In the rows, 128 means zero.
Named turns come first, each shown by rows before and after it. Which turns, in which order, take the first row of each pair that follows to the second? Write the first one first, as in the answered first pair.
Z_454 (before |-> after):
[132 113 129 114 176 109 138 138] |-> [115 107 116 127 166 154 134 151]
[110 152 129 135 106 113 130 147] |-> [114 149 131 130 114 101 132 145]
[ 79 125  72 124 134 125 183 149] |-> [ 82 143  74 143 102 143 178 139]
[101 153 150 105 105 127 111 139] |-> [105 155 152 102 111 113 112 136]
Z_162 (before |-> after):
[155 100 118 150 155 150 127 148] |-> [148  91 144 139 128 160 114 148]
[104 117 132 104 168 136 105 153] |-> [ 90 120 140 102 137 145 105 156]
[138 114 138  98 106 137 106 140] |-> [119 137 109 116  90 138 126 144]
[125 147 147 132  80 106 143 122] |-> [135 156 115 147 114  95 156 124]
Z_918 (before |-> after):
[188 127 119 160 142  91 163 111] |-> [178 158 105 169 167 110 139 117]
[120 121 128 101 131 110 135 141] |-> [112 140 119 109 142 123 119 143]
[138  97 139 114 146 113 124 127] |-> [125 129 124 126 162 136 102 131]
[165 135 119 148 127 116 157 123] |-> [164 143 114 146 145 114 149 123]
Z_154 (before |-> after):
[114 135 103 139 144 170 118 144] |-> [160  92 132 132 141 155 129 126]
[123  63 131 112 145 171 146 157] |-> [ 93  84 115 114 140 178 145 166]
[121 122 124 138  99 127 152 129] |-> [119 148 113 149 132 144 124 133]
[168 124 120 137 161 119 143 127] |-> [133 117 114 126 116 104 174 137]
Now pairs of rows:
Each pair is 2 to 3 turns apart.
[147 158  92 156 129  74 166 112] |-> [117 117  72 139 164 110 174 152]
Z_454 then Z_454
[110 149 106 138 148 103 137 128] |-> [115 112 125 121 170 132 118 139]
Z_162 then Z_454
[131 106 148 119 120 148 135 122] |-> [107 113 138 108 121 132 141 132]
Z_918 then Z_154
[ 99 123  88 124  89 170 139 128] |-> [139 116  90 133 155 185 109 123]
Z_162 then Z_162 then Z_918
[101 127 120 113  95 135 140 139] |-> [153 131 102 140 158 139 129 124]
Z_162 then Z_454 then Z_154
[153  69 151 117  84 125 157 123] |-> [107 184 122 127  89  78 131 116]
Z_154 then Z_454 then Z_454
[113 148 103 127 137 163 101 157] |-> [118 101 124 108  82 134 148 151]
Z_154 then Z_154
[172 132 114 158 159 122 132 110] |-> [160 114 117 160 103 123 161 110]
Z_918 then Z_154
[127 164 177 126 137 122  97 112] |-> [121 149 156 142  82 111 154 107]
Z_918 then Z_162 then Z_918
[161 102 124 131 133 100 161 139] |-> [133 154  96 163 137 151 129 148]
Z_918 then Z_918
[ 97 121 142  76 125 121  97 137] |-> [ 78 146  97 104 115 136 117 146]
Z_454 then Z_162
[105 150 102 145 121 139 153 140] |-> [149 163 123 146 150 110 136 118]
Z_454 then Z_454 then Z_154
[ 83 136 145 114 109 147 122 151] |-> [167 139 141 149 166 139 117 120]
Z_162 then Z_454 then Z_154
[109 129 151 101 123 131 107 131] |-> [117 139 153 110 119 136 103 123]
Z_154 then Z_918 then Z_454
[105 164 113 128 127  85 138 134] |-> [119 130 104 134 177 143 117 154]
Z_154 then Z_454 then Z_454
[115 124  95 131 128 134 154 151] |-> [132  97 140 117 123 160 119 145]
Z_162 then Z_162 then Z_454
[129 122 133 123 182 138 109 140] |-> [114 127 164 123 120 158  95 133]
Z_162 then Z_454
[122 182 115 139 127 140 116 111] |-> [145 121 164 105  98 116 129 101]
Z_162 then Z_162 then Z_154
[163 106 163 122 144 132  94 103] |-> [107 109 144 125  88 171 109 126]
Z_454 then Z_454 then Z_162
[103 115 122 133 121 108 161 143] |-> [120 112 112 139 151 112 159 141]
Z_454 then Z_162
[ 75 107 153 119  83 138 133 157] |-> [ 84 116 100 148 102 119 177 155]
Z_162 then Z_918 then Z_454
[143 154 104 134 107 104 150 114] |-> [173 132 136 123 125 110 127 106]
Z_154 then Z_154 then Z_162
[161 105 134 127 149 108 127  88] |-> [141  90 132 120 113 103 150  96]
Z_918 then Z_454 then Z_154
[169  88 132 127 125  92 157 131] |-> [152 109 172 104 138 126  86 136]
Z_918 then Z_162
[162 106 131 129 179 150 103 126] |-> [ 97 125 110 140  88 171 137 139]
Z_918 then Z_154 then Z_154
[131 124 115 156  67 147 166 117] |-> [110 165  90 166 106 166 139 129]
Z_154 then Z_918 then Z_154
[100 129 112 141  67 141 140 119] |-> [ 74 159  91 120 133 113 121 135]
Z_918 then Z_154
[ 73 159 152 101  86 115 103 135] |-> [ 70 167 117 102 124  80 129 144]
Z_454 then Z_454 then Z_162
[137  82 139 110 120 146 131 133] |-> [101 121  92 124 143 146 137 148]
Z_154 then Z_162
[152 109 166 106 116 107 140 117] |-> [136 128 153  98 142  87 137 126]
Z_162 then Z_918
